One hidden turn or mirror swaps the rows below in pairs. Which row is each named row swapped with?
The rows were stretched afterwards, more along some directions than others.
Bubub: [ 21  13  -5   8  27  -6  16 -24  -2  -9  24  -8  20   5  -5 -10 -12 -15
  -3]
Tunem: [-38  15  -1  -7 -21   4   4  12 -31 -10  40  -4   4   2 -28  -3 -14  -1
  23]
lis: [ 19   8   1  16  26 -15 -10  -1  -1  -4  27  -6   2 -41   2 -35   1  -5
   5]
lok: [-52   9   5  -1  -2  -6  17  10 -21 -18  35  -7  20  -4 -28 -16 -14   1
  21]
gomel: [ 31   6   6  14   6 -13   5  -5  -7  11  -3 -17  24  24  10 -24   6   4
  -6]
razep: [  7   3   7   2  17 -13  19 -17   5  -4  21  19  -4 -30 -16  -1  18  -1
 -11]
viz: [-15  -8   1   6   5 -11  10  -8  -7  -3  38  19 -10 -32 -23 -11  11  11
   0]
Ral: [  5  19 -10   4  11   1  21 -23 -10  -4  28  -9  24  -7  -4  -9 -23 -20
   6]
vekil: [  9   9 -17   7  -2 -13   9 -11 -11   5  26  12 -47 -24  -1 -31 -23  -9
 -12]
vab: [-17   9   1  15 -27  14  13  27 -25  -8  19  -8 -18 -24 -29   7 -23  -5
   9]
zuk: [-10   2   9   6   6   9   8  -3  -8 -10   9 -14  -8   3   9   3 -19  -4
  17]
sabud: [-13  12  -1   3   1 -11  34 -22 -13 -21  23 -18  27  -5 -21  23 -20 -17
  13]
rolin: [ 47  12  -5   2  38  -8   1 -33   8 -11  12  -6 -12   8  36 -26 -11 -24
  -6]
kegof: [-28   4  18  -6   0  16  -6  19   4  -6   1  -4  16  -4 -17 -31  30   7
  -6]
nez: [-15  -2  31  -2   5  -4   8  -7  -4  -6   6 -24  18  16   2  27  -1  -3
  18]
mesi: [  1   2 -11  -1  -2 -21  13 -13 -10   9  20   0 -37 -27 -30 -11 -17 -17
   1]
lep: [-22  -5  26   8 -20 -17  -8  27 -22 -15  24  12   0 -30 -20  -7  22   7
  12]
didav: [ 41  12   1   1  27 -16   7 -37   8 -10   9 -15 -12   2  24  -3 -23 -37
  -3]
dele: [ 54  18 -23  21   2  -6   2 -13 -14  19  23 -10 -24 -32  10 -18 -27  -4
 -12]
nor: [-22  10  11  19 -26  13  17  27 -16  -5   6  -4  -4 -24 -21  17 -20   0
   8]
kag: [ 43  -5 -17  28  13  -9  -6  -7  -1  12   6  -9 -31 -30  -4 -19 -26   3
 -21]
fimaf: [-27  11  13  11  -8  -6 -14  22 -17 -17  32  -7  12 -42 -26 -23  14   8
   9]
Seb: [ 17  -4   3  14 -11 -15   9   4  -6   5 -17 -15  15  21 -20  14  10  12
 -20]
todan: [ 38  18  -5   3  30  -9  -6 -29   1 -19   3  -1  -6  22  35 -21  -4 -17
  -2]
Foga: [ 13  12  15   0  12   0  20 -14  -9 -12 -10 -25  21  34  16  27 -15  -5
  11]
Luf: [-16   0  10   6   0   6  11  -6 -19  -8  11 -21  11   2  14   6 -11  -3
  13]
Nabe: [-26  14   6  13 -33  11  20  25 -23  -8  20  -7  -8 -35 -38  18 -26  -5
  10]
vez: [ 22  -8  -1  23  29  -4  10 -12  11  12  13  17 -20 -24 -14 -23  19  10
 -24]
Noko: [ -6  -3 -10  14  14 -17  11  -1  -6  -9  16   2 -31 -22 -18 -29 -14 -13
   4]
dode: [  2   0  11  11   4 -22 -14  15 -11 -15  13  13  -4  -6 -10 -20  15   9
   2]
bulog: [-27  11  -3  -8   4  -2  10   8 -17 -16  14 -16  23  30 -24 -19   3   9
  18]
Dava: [ 23   1 -11  15  22   6   4 -15   4  15  14  15 -13 -16   3 -28  10   6
  -8]
guk: [  8  -2  12  14   8 -17  17  -4   8   6   6 -10   6 -30 -11 -24   7 -14
  -5]
sira: [  5   9  -2  -1  12  -9  33 -26  -7 -11  34 -15  19 -11 -11   9 -20 -19
   5]
Refa: [  0 -14   4   5  -5 -21  25  -4  -6   8 -11 -22  19  14 -27   2   8  11
 -17]
sadur: [ 13  -2  -4  14   0 -28  18  -3 -21  -9 -12 -14  23  28 -18  -5  14  11
 -11]
zuzik: [  3   4  -1  16   9 -23  32  -3  -4   5  15 -13   9 -31 -19 -16  -3 -13
   3]
sazel: [-19   4  10  24 -30   9  18  32 -30  -7  12  -6  -2 -29 -30   5 -11   5
   9]
Rogug: [-25  -6  15   5  -6 -18  -8  24 -17 -19  30  10   0 -21 -28 -12  17   5
  12]
puro: [ -4   9  14   2   8  -2 -13   6 -11  -9  21 -22   3 -29 -10 -14  -2 -11
  15]
tebez: [-14  -6   0   9   6  -3   5  -8 -10   0  37  18  -8 -41  -8 -24  19   7
  -9]
mave: [-13  -2  18  10  -8 -21  -7  19 -11 -10  16  16   7 -10 -13  -3  21  16
   4]
kunom: [-19  10  -3   3  15   3   2   9 -17  -5  14  -8   8  14 -27 -29  -6   2
  16]
seru: [ 23  11 -22  22  -2  -3  14  -1 -18   9  35  -8 -18 -41 -18 -25 -20  12
 -14]
Sipev: [  9   9   6   6  17 -14 -17   2  -4 -12  30  -7 -12 -35   9 -37   4   0
   4]
mib: [ 32   9 -14  30  -4 -11  -5   4 -18   6   8 -12 -22 -23  -7 -25  -9  10
 -18]
tif: [ 45  18 -19  14  40  -5  -7 -31   5  -6   3  -7 -11  11  36 -28 -22 -25
   4]
tev: [-32   5  26   2  -3  11  -8  28   6 -17  -6  -9  28  -4 -24  -5  27   1
   2]
lupig: [-14   8   6   3  -4  14 -26  16  -4  -5  39   5  -6 -48 -20 -21   0   5
   2]
Penuv: [ 32  19  -2   6   8 -12   1  -3 -13   9   8 -10   8  18  22 -28   3  -2
   2]
zot: [  8  14 -15   3   8 -15  17 -30 -10  -4  33 -10  13 -11  -8   9 -23 -19
  13]
zov: [-46  18  21  -8 -22  13   4  21 -15 -25  11 -11  20 -17 -27   0  14 -11
  14]
rak: [ -6   1 -14  -2   2 -18  20  -8  -3  -4  13  -5 -25 -16 -28 -18  -6  -8
  -1]
fifid: [ -3  -7  13   1  12 -12  15 -18  -1   1   3 -23  18   7   6  17  -8  -8
  21]
taru: [ 48   4 -22  26  14 -10   0  -8 -13  18  20   0 -27 -37 -18 -35  -3   6
 -24]
fatu: [ 50  11 -10   5  32 -23   2 -42   6  -2   4  -7 -11   6  38 -22 -21 -32
  -6]

lep pairs with sazel
nez pairs with vez
dode pairs with Nabe
tebez pairs with Luf
Foga pairs with razep
mave pairs with nor
vekil pairs with lok

One hidden turn or mirror swaps the rows below in pairs. Which row is each named row swapped with?
The rows were stretched afterwards, more along some directions than others.
tosil: [-67 -31  50  37  13 -12  21   9 -15  18  33  12  33   6  17  -9 -43  -3
  21   3  67  21  26 -82 -86   7   9  -1  16  11  47 -10]
Vunel: [-58 -16  39  23  16  -3  -7  18  16   9  31   2  49  -2   6 -15 -42  -9
  -8   6  29   5  39 -35 -52 -20  33  18   6  -1  42 -10]
gen: [-82 -15   5  18  25 -33  10  43 -33  49   8  13  43  24  -8 -44 -11 -13
  -6  27  30  13  32 -26 -84  17 -11 -19  42 -18  56  14]
fumoz: [-62   5  18  16  41  -8 -35  47 -24  32  12  -8  77  11   2 -16 -31 -11
 -14  -3   4   7  25 -10 -26 -21  17  11  22 -13  46  14]
nur: [-63  10  25 -11   6  15  -7   0   0  19  34  14  13  46  32 -10 -45  10
  32  28  47   5 -30 -49 -18   0 -14  45  23   9  27   5]
Tilez: [-82 -26   4   7  45  23 -11  31 -11 -26  34  33  89  30   1 -11 -28 -33
  -7   5  38  12  13 -51 -88  10  29  18  90  -6  33  -7]
zeg: [-37 -11  41  -3  24  23 -34  18   6  -1  38 -12  68   5  -2   6 -40 -19
 -23   1  18   3  31 -58 -43 -17  15  26  24   8  35   6]
Rifip: [-16   1  27  18  42  13 -23  10  -8  33  16  10   4   7  29  23 -33  19
  21   3  62   2   7 -47 -30   1 -29  30   1 -11 -10   1]
Pativ: [-46  -8   7  21  37 -27   5  30 -26  50  -8  28  14  18  10 -26 -10  19
  33 -14  44   4   0 -17 -63  22  -9   4  20 -37  21  -7]
Kena: [-44 -36   7 -31  29  -4 -18   7 -30  10  24   5  82  -8  17 -19 -26  -4
 -11  33  32 -25 -24 -46 -31  21  12  31  73 -18  33   2]
fanup: [-50 -21  12  17  32  -5 -18  36 -53  24 -26   2  20  20 -22   4  14 -30
   3  16  47   5  46 -41 -83  22  22 -22  48 -36  18   1]
rusar: [-96 -13  28   8  -9 -17  20 -20 -36 -10  -2  15  12  20  -9  -9   0  -5
  38 -17  24  40  25 -70 -99  21   3  11  47 -18  28 -23]
Ror: [-50 -18  59   9  14 -20  35 -19 -23  48  15 -19  16   4  25 -32  12  10
  74  22  20  10  35  14 -49  48   8  48  35 -32  25 -27]
pimar: [-54 -42  35 -31  10 -16  10  -5 -33  36  30 -24  52 -19  36 -49 -17   7
  13  25  39 -17  -4 -53 -34  11 -19  37  26 -40  21   6]
Vut: [-55 -19  28  42  26 -24  32  26 -14  19  16  24  45  22  17 -39  -5 -13
  39  16  35  24  51   3 -96  45  -4 -24  48 -13   5 -18]
Rof: [-96   8  22   1  -3  -4 -13  -9 -23 -21   5  31  19  49 -30 -11   3 -14
  43  -1  57  13  13 -40 -57  30  43  -1  74  -4  14 -11]
bes: [-38  22  67 -36  -2  -9 -50 -15 -21  20   5  -4  49  37 -16 -20 -15 -21
 -14  20  22   6   9 -77 -41  -1  33   1  45   4  31   8]
tapim: [-53 -24  51 -34 -18 -12  11 -34 -37   6  23 -15   3  36   2 -23   2  -6
  18  40  29   9  20 -42 -11  48  39  31  55 -32  43 -14]
rovup: [-70 -29  19 -34  -3 -33  10 -12 -45  13   4 -18  56  13   9 -26  -9 -16
  31  22 -15  -3  -8 -41 -36  31  30  58  69 -24  47 -20]
lala: [-58  10  37  15  44 -23  -6 -15 -30  37  19 -29  58  27  17 -49  -7 -16
  28  38   0  20  -1  19 -26   7  10  36  55 -28  49   1]
degus: [-67   3  37 -31  16  24 -18  -3 -12  -9  35  -9  49  38  19   8 -42   6
  53 -14  20  16 -53 -65 -55   6 -21  36  41  11  16  18]
vipuz: [-106  -19   42   22   37  -23   36   19  -36    8   28   -6   37   41
  -15    0  -23   -5   65    6   50   45    4  -10  -68   26   17   16
   50  -25   21  -18]
zoral: [-48 -40  19  -9  23  -3  14   8 -22 -12   5  -1  41  20  -4  22 -13 -20
  -2   1  34 -13  25 -80 -92  21  21  -5  42 -17  40 -20]
zofes: [-56 -13  22  -6  32 -28  -7 -15 -26  -4  34 -23  39  20 -23 -12 -37 -10
  38 -29 -12  21 -19 -34 -27 -19   7 -13  17   6  31   8]
Rem: [-64 -34  14  10  52   6  39  29 -15  11  52  28  20  24  31  14 -27  13
  18   2  85 -10   1 -23 -59  27 -13   8  31 -16  -4 -21]
nade: [-75  -5  28 -30 -39   8 -13 -14 -13 -21   2  -3  37  32 -11 -19 -11 -10
   8   3  41  25  11 -80 -56   7  20  20  37 -16  42  11]
gapef: [-79   7   5   2  35  -4 -35  24 -20  43  12   2  41  27 -17 -23 -13 -18
   4   4  42  -5 -12 -24 -40 -18   0   5  38  -5  40  33]
Gorat: [ -62  -24   39   52   34    1   10   -3   -9   -4   35   31   30   10
    3   -7  -29   -2   51  -19   67   44   38  -49 -114   26   14  -28
   29   21   24  -23]
zev: [-55 -20  33 -31   6  -2   6 -14 -55  -7 -10  16   5  30  -5  21   8   6
  45  13  50   2 -24 -72 -73  56   2  15  59 -31 -11 -18]
fetip: [-33 -26  14   5  39 -19   6  58 -34  20   3  21  60   4  -6 -10   6 -25
  -8  39  17 -10  51 -14 -57  19  -2 -20  57 -26  17 -10]
medaz: [-41 -24   9 -16  28  -5 -21  20 -43  16  11  22  40  -4 -10  -1   8 -10
   7 -35  26 -32  -6 -30 -25  12  14 -12  60 -31  -4  -5]
Doviz: [-31  16  23  20  10 -20 -48  -8  -7  28   3  24  61   0 -22 -21 -30 -18
  20 -28  -8  19  -1 -56 -58 -18  15 -19  30  -2  33  10]
bafig: [-80 -30  42   5  -5 -50  11   7 -46  22   6 -11  48  -6 -22 -43 -11 -24
  47 -10  -8  26  19 -48 -81   7  10  -7  23 -21  46  -7]
Lile: [-25 -22   1  30  51   4 -17  19   1   9  26  27  71 -32  13 -10 -34  -9
   9  -8  23 -11 -11 -18 -69   0 -21 -16  34 -20   5   3]
meba: [-69 -11  27 -11  24  -8   9  -4 -40  -5  13  -9  31  35  -6   4 -29   6
  42   3  -5  13  -6 -51 -51  22   0  21  43  -2  45  -6]
sus: [-21 -39  37  21  27 -14  19  -4 -19  40  16 -19  -1 -20  16  -9 -20  -5
  49  -7  32   5  20 -40 -52  10 -10   0 -13 -30   6 -17]
Zin: [-49   2  33  22  57 -17   2   6   5  24  33  -7  54  12  25 -29 -36  -3
  20 -35  32 -10   7 -28 -51 -17  18  41  26 -14  22 -16]
Dif: [-35  -4  18  18  46   6   7   8 -17  -5  26  30  16  42  -6  31 -16   9
   7  -7  48  26  -9 -41 -62  16  -5 -14  45 -19  -3 -16]
goke: [-66 -18  11 -12  19  -1 -15   7 -46  11   1  -5  13  23 -16   1   5 -16
  17  29  31  21  -2 -39 -70  25 -16  -3  42  -2  28  19]
lela: [-64 -19  31 -33  14 -39   1  -3 -48  15  13  -2  67 -10  20 -18 -12 -18
  -1  25  29  -8  -6 -46 -57  14 -16   3  60 -21  37  13]
Mibad: [-23  -5  24 -22   6  16 -30  11   1 -11  26  30  74  14   9 -22 -15 -16
   5 -18  30 -13   2 -55 -41   9  13 -12  58  11  -6  -2]
pibom: [-45 -41  30  10  35 -25 -12  42 -46  37  16  -9  53  10 -43 -23   4 -20
  -4   4  27  10  55 -31 -53  18  23 -57  40 -35  30   1]
Gud: [-76   8  39 -44 -24 -45 -23 -17 -44  41   6 -11  41  27 -19 -35   0 -10
  13  -6  15  -4 -12 -69 -17   4  11  -8  47  -1  13  20]
botu: [-19 -33 -12   9  49  -4 -11   9 -17  23  23  18  65 -40  17 -24 -16 -11
  -2 -10  28 -25 -14 -17 -38   2 -20 -13  40 -19  12   1]
furob: [-63  -6  45  -2  11  14  -6 -37  -5  10   1  -8 -24  41   0  15  -7  -2
  44  23  79  14  24 -39 -42  33  35  38  29 -18   2 -11]
dosi: [-83 -10   0  18  21 -16  25  24 -16  41   0  16  46  17  34 -33 -23  -6
  14  14  39  -3  10 -37 -72  24 -13  25  50 -31  22  -5]
Bik: [-102   -8    7   30   14  -10    3    9  -16   21   14   57   14    8
   10  -24  -27    6   13  -10   66   20   27  -35  -91   16   13    4
   30   13   63    1]
Topav: [-79 -24  21 -11   2 -40  -3   1 -48 -24  31  -7  65   5 -23 -23 -24 -23
  43  12  -3  12  -8 -34 -37   5  -1 -25  53  -2  24   5]
tisef: [-33 -46   7  30  18 -30  42   4 -25  -7   8  18  11 -13  -4  -9  -5  18
  48   9  37  15  21  14 -68  40   1 -19   8 -20  29 -26]
mut: [-84 -33  28   9 -14 -12  27 -28 -24   5  18   8   3   0 -13 -33  -3 -28
  60 -23  43  19  30 -22 -74  21   6   0  31  -6   9 -20]
vuko: [-24   3  26  10  24 -20 -23  19 -31   8 -18  20  39  29   3  26 -22  -7
 -11  -8  28 -14   4 -73 -73  13  23 -11  42 -15  41  -9]
Sanor: [-62 -20  12  10  12  17 -28   0   1  22  14  13  38 -18   9 -51 -11 -24
  20  -5  42   5  27 -48 -67  -7  -3  13  31 -23   0   5]
lito: [-31 -28  13   6  52 -37  24  20 -39  27  13  30  28  -8  19   1 -11  -5
  32 -26  37 -12  30 -39 -51  15  -9   3  41 -19   8 -27]
kaba: [-62 -23  60  -4  28  13 -21 -27  -6  -4  21 -23  39   8  -9   0 -14 -32
  43  12  63  13  14 -43 -65  15  28  32  52 -10  31  -3]
nev: [-37  12  50 -25  -2 -12 -24   1 -19  -4  -7   6  57  35   6   6 -15 -19
  15  -9  27  -3  20 -92 -70  17  27  -3  57  -6  13 -16]
Zorip: [-62  -2  23  21  20 -14  38  18  -2  35  16  33  48  17  19 -32 -14   1
  33  -4  39   0   9 -42 -68  25  -7  13  59 -36  -5 -23]
lub: [-64 -11  43  13  22 -20  49 -11  -7  19  19  25  17  29  20 -10 -19   7
  55  21  69   1  -4 -53 -97  44  -6   4  51 -17 -18 -24]
vapu: [-62 -55   5 -16  12 -19  20  20 -50  -4  27   3  61   8   6  -7 -36 -16
  26 -13  14  -7 -11 -85 -56  10  16  11  57 -20  22 -21]
lan: [-44   0  28  -3  32  12  -3 -19 -24   9  -2  -9  19  42  17  13 -21   1
  47 -23  31  14 -28 -74 -56  25  17  41  48 -37  -2 -17]
Gike: [-76 -31   5 -15  27 -38  30   9 -49  43  23 -16  58  12  34 -23 -33  13
  35  47   1 -23 -29 -14 -12  23 -10  60  54 -33  36  -7]
mis: [-46 -28  24  29  35   4  -5  22 -18   1  -7   4  52  12 -12  23 -24 -11
  26   2  35  27  25 -60 -77  16  28   6  37  -4  41 -16]
fug: [-79 -50  20 -17  41   9   6  41 -23 -16  37   6  63  41  -2   9 -45   3
  10   5  62 -14  -9 -71 -70  32  31  -4  61 -13  10 -10]
dov: [-55 -11  15 -25  11   4 -21 -23 -52 -23  -4 -15  45   5 -16  -2  -9 -21
  38  -9   1   7 -26 -26 -43  15  -8   0  56  -4  -6   8]
Zudud: [-84  -9  23   4  49  23 -44   8 -11  -4   6   6  53   5  22  -1 -28 -33
  -8  -6  71   0  38 -67 -92  -7  21  37  49   0  35  19]
Bez: [-73 -11  32   6  29  -5 -17  15 -28 -20  28 -13  28  44 -18  -7 -39 -13
  25  21  28  42 -15 -27 -54  14  11 -17  32   9  51  27]
Selu: [-59   9  37  10  30  -9 -29 -11 -17  13  23  25  13  50   3 -11 -17 -11
  34   7  77  38  -7 -48 -80  25  -1  -3  50  -4   8   9]
gokir: [-37 -34  30 -12   9  -3 -12 -20 -15 -29   7  15  29 -33  -3  15  -7  -9
  28 -20  41  -7   1 -58 -68   5  10   3  32  -6   5 -24]
petas: [-66 -22  17 -30   8  14 -27   5 -37 -12  28  -3  30   9 -21  16 -23  -1
  -7   3  17  -8   3 -43 -31  -2  12   0  17  -7  40  10]
zufa: [-109  -48   23   12   24  -23   39   38  -43   19   37   -1   46    6
   20  -21  -32   -6   39    6   36    2    6  -34  -73   20  -19    1
   42  -22   10    2]
Nemi: [ -72  -13   50   37   33  -25   18   -9  -23   19   35   23   17   42
   -4  -20  -36   -2   41   18   49   52   13  -34 -103   31    8  -16
   32    9   35  -14]
dur: [-47   3  48 -24   1 -42  -7  -4 -29  34  19  -9  46  13  16 -61 -19   7
  13  23  -3 -10  19 -39 -16   9  20  22  29   0  36  -6]
mez: [-32 -11  26  40  76   6  16  33  -3   0  26  21  35  34   2  32 -26   3
  22  -3  49  15  16  -6 -80  32   7  11  45  -6   4 -26]
nal: [-58   1  23  20  17 -11 -17  12 -27  14  11   2  52  30  13 -11  -7  -8
  62 -10  16  29  40  -4 -37  23  38  66  38 -10  39 -19]
tisuv: [-25 -23   2  -8  46 -33  33   5 -40  21   4  16  46   2  18 -29   7   0
  54 -10   6 -14 -22 -19 -47  35 -22   7  74 -58 -41 -37]
Rabir: [-52   2  26 -31  28  -6  10  49 -37  -7  17 -11  38  48  20  15  -8   5
  44  16  38 -13   1 -33 -42  22 -22  21  25  10  -8   4]
gatev: [-81 -26   8  16  23 -44   9  -4 -31  22  20  21  11   9   2 -11 -28  14
  41  -2  42  -3 -16 -14 -69  31   1 -18  21  11  17   1]

gen pairs with Kena
gapef pairs with Gike
Tilez pairs with fetip
Zudud pairs with lito
nal pairs with Rabir
pibom pairs with fug
Topav pairs with Rof
zoral pairs with mis
Gorat pairs with nev
bes pairs with Nemi

